<90>: [31 38 38 38 38]
<203>: [ 31  23  38 102  22]
<139>: [ 22 -41  37  99  22]
<154>: [ 31 -40  38  97  22]
<3>: [ 32 -47  38 105  22]
count <139>: [22]
2
count <90>: [39]
0

<155>: [-26 -50  48 -25  36  39  49 -54]
<90>: [ 99  17 -19  12 -42 -21 -36  -3]
<43>: [  4  70 -20  29   0 -62 -57  40]
<203>: [ 43  25  42  32  18 -83 -49  35]
<131>: [ 18  43  25  42  32  62 -50  43]
count <131>: [18]
1
q: [18 43 25 42 32]
<131>

<67>: [  1  29  28  39   3  37 -20 -74  45 -41]
<154>: [ -23  -84    2 -106  -56    2  -56    3   15   15]
<101>: [  6 -20  29  39 -19  13  76  19  76 -19]
q: [  6 -20  29  39 -19]
<101>
count <101>: [76]
2
count <154>: [2]
2
count <101>: [-20]
1
count <67>: [3]
1
count <154>: [3]
1
count <67>: [39]
1

<101>: [-13 -53 -16  -8   9  22   4  22]
<131>: [-29 -13 -68   5  32  -2  93  27]
<138>: [ -6  54  -9 -55 -13 -54  46 -21]
q: [-13 -54]
<138>
count <101>: [4]
1

<20>: [-25  77  33 -67 -18  21  36  -1  -6  19  -1 -92  26   8  32  -8  53  67
  -1   3  70  31]
<154>: [-44 -13 -43  45 -34  20  46  -5  10  15  -7  98 -47 -25  74 -60  -5  -6
 -10  15 -15  47]
<101>: [ -2  29 -13   4  37  21  -2 -25  22  -4 -21 -51 -21 -13  23 -16   2  32
  -5 -21 -19  39]
<43>: [ -8  77  33 -67 -18  21  36  -1  -6  19  -1 -92  26   8  32  -8  -8  67
  -5   5 -19  -2]
count <43>: [-8]
3
q: [ 46  -5  10  15  -7  98 -47 -25]
<154>
count <101>: [-21]
3

<131>: [ 84  -3 -72 -29  -9]
<3>: [-74 -70  35   3  33]
<154>: [ 35 -48 -63 -48 -48]
<67>: [ 68  12 -79  10  34]
<20>: [ 85 -26 -63  20 -32]
<203>: [ 41  -4 -72 -77 -10]
<155>: [ 42 -47 -58  32  39]
<101>: [ -3 -73   9 -68 -52]
<43>: [ 40 -82 -49 -49 -49]
q: [ -3 -72]
<131>
count <154>: [-47]
0
count <154>: [-48]
3
count <43>: [-49]
3

<154>: [ 18 -16  -3  16 -11]
<101>: [-45  12 -28 -54 -48]
<67>: [  3 -10  25  22 -15]
<138>: [-13 -89 -30 -95 -51]
<131>: [-32   3   1 -99 -68]
<3>: [-19  -8  -8 -44 -31]
<203>: [-13 -89 -30 -95  46]
<139>: [-48 -13  70 -30  40]
<90>: [-11   9  37  34  37]
<155>: [-50  -9  26 -13  18]
<20>: [ -4  -4 -13  -4 -13]
<43>: [-23  11  60  50 -29]
count <138>: [-13]
1
count <154>: [-11]
1
count <90>: [33]
0
count <90>: [37]
2
count <20>: [-4]
3

<154>: [-22  70  43  38   6 -35  27  31   4  21  53   2  43   4  58  38 -43 -49
  10  41  -5  80 -67  35  26  28 -23 -30 -34  -6 -62  78   5  46  76  71
 -56  14 -20 -38  36  72  30 -62  78  59]
<139>: [  8  44  34 -55 -37 -56 -12  -8 -35   5   7 -33   1  17  51 -63 -35   8
  50  70  78 -20 -78 -39   1 -62  -9  -1 -62  53  29   4 -39 -31  22  28
 -34 -73 -46 -55 -71  66  47  54  14  45]
<155>: [ 59  73  77  -7  66  59  80  73  22 -80 -48 -81  34  63  35   9 -13 -18
  61 -11 -12 -58   6 -31  12 -51  52 -10  14 -59 -63  19  68 -59 -52 -73
  68 -23   0  43   5 -52  77 -19 -65  52]
<101>: [-79 -75   8 -24 -41 -70 -29 -68  64 -37  17  -9  -9 -82 -42 -79 -20  80
 -71 -34  53 -77   9  34  70 -14 -57 -51 -24  51  -5 -59 -11  56  57 -69
 -75 -83  45  17 -23 -29  40 -30  22  75]
<67>: [-51  33  16  -4 -67 -32 -56 -28 -55   7  75  39 -27 -44  14   9 -83 -11
  52  43 -10  59  73  77  58  55  45   1  17 -30  -8  -2 -60  33  -7 -72
  25  44   8 -49  26 -37 -21 -39  26  51]
<131>: [-71 -34  53 -77   9  32 -52 -35 -49  13  83  64   4  35  72  26  25  45
  14  36 -18  17  27 -80 -21 -26  -7  71 -58  16 -64  38  70  -3  40  68
  75 -36  -8  51  65  29  44 -24   0  -9]
q: [-73  68 -23   0  43   5 -52]
<155>
count <155>: [73]
2
q: [ 34 -55]
<139>
q: [-71 -34  53 -77   9  34]
<101>
count <67>: [26]
2
count <154>: [78]
2

<154>: [ 28 -37  19  -7  41]
<3>: [-22  18  32  74 105]
<131>: [ 27  29  57 105  29]
<138>: [ 69  38 -98   5  16]
<203>: [ 38 -17  32 -57 -28]
<67>: [ 29  46  57 105  74]
<90>: [ 45  20 -39  53  66]
q: [ 29  46  57 105  74]
<67>
q: [105  74]
<67>
q: [-37  19  -7]
<154>
q: [-98   5  16]
<138>
count <131>: [27]
1

<154>: [ 63  18   4   5  78  39  -4  43 -41  28  -9 -54]
<131>: [ 63 -41  78 -59   4  18  -4   5  43  28  -9 -54]
<155>: [ 63  -5   4   5  78  39  28 -41  43  -4 -22   5]
q: [ -5   4   5  78  39  28 -41  43]
<155>
q: [ 63  -5   4   5  78  39  28 -41  43  -4 -22   5]
<155>
count <131>: [-4]
1
q: [ 39  -4  43 -41  28]
<154>

<203>: [  5 -44   9 -82  31  65]
<90>: [ 39 -54  -7 -80   7  56]
<67>: [ 90 -50 -28 -58  48   5]
<20>: [-89  28  14   0 -53  56]
<131>: [ 29 -14 -11  -1 -24 -14]
<139>: [  7 -24  24   8  37   2]
q: [-24 -14]
<131>
q: [-58  48]
<67>

<43>: [ -6  -7  -6  -6 -24 -24  -6]
<90>: [-48 -24  -6   7  87  -9 -44]
<138>: [-23  14 -23  14  89  14 -29]
<131>: [ -6  19  88  23  64 -11 -33]
<139>: [  9   0 -39   9  85 -39 -39]
count <43>: [-8]
0
count <139>: [9]
2
q: [ -6  -6 -24]
<43>
count <43>: [-6]
4
count <43>: [-7]
1
count <138>: [14]
3
count <90>: [-25]
0

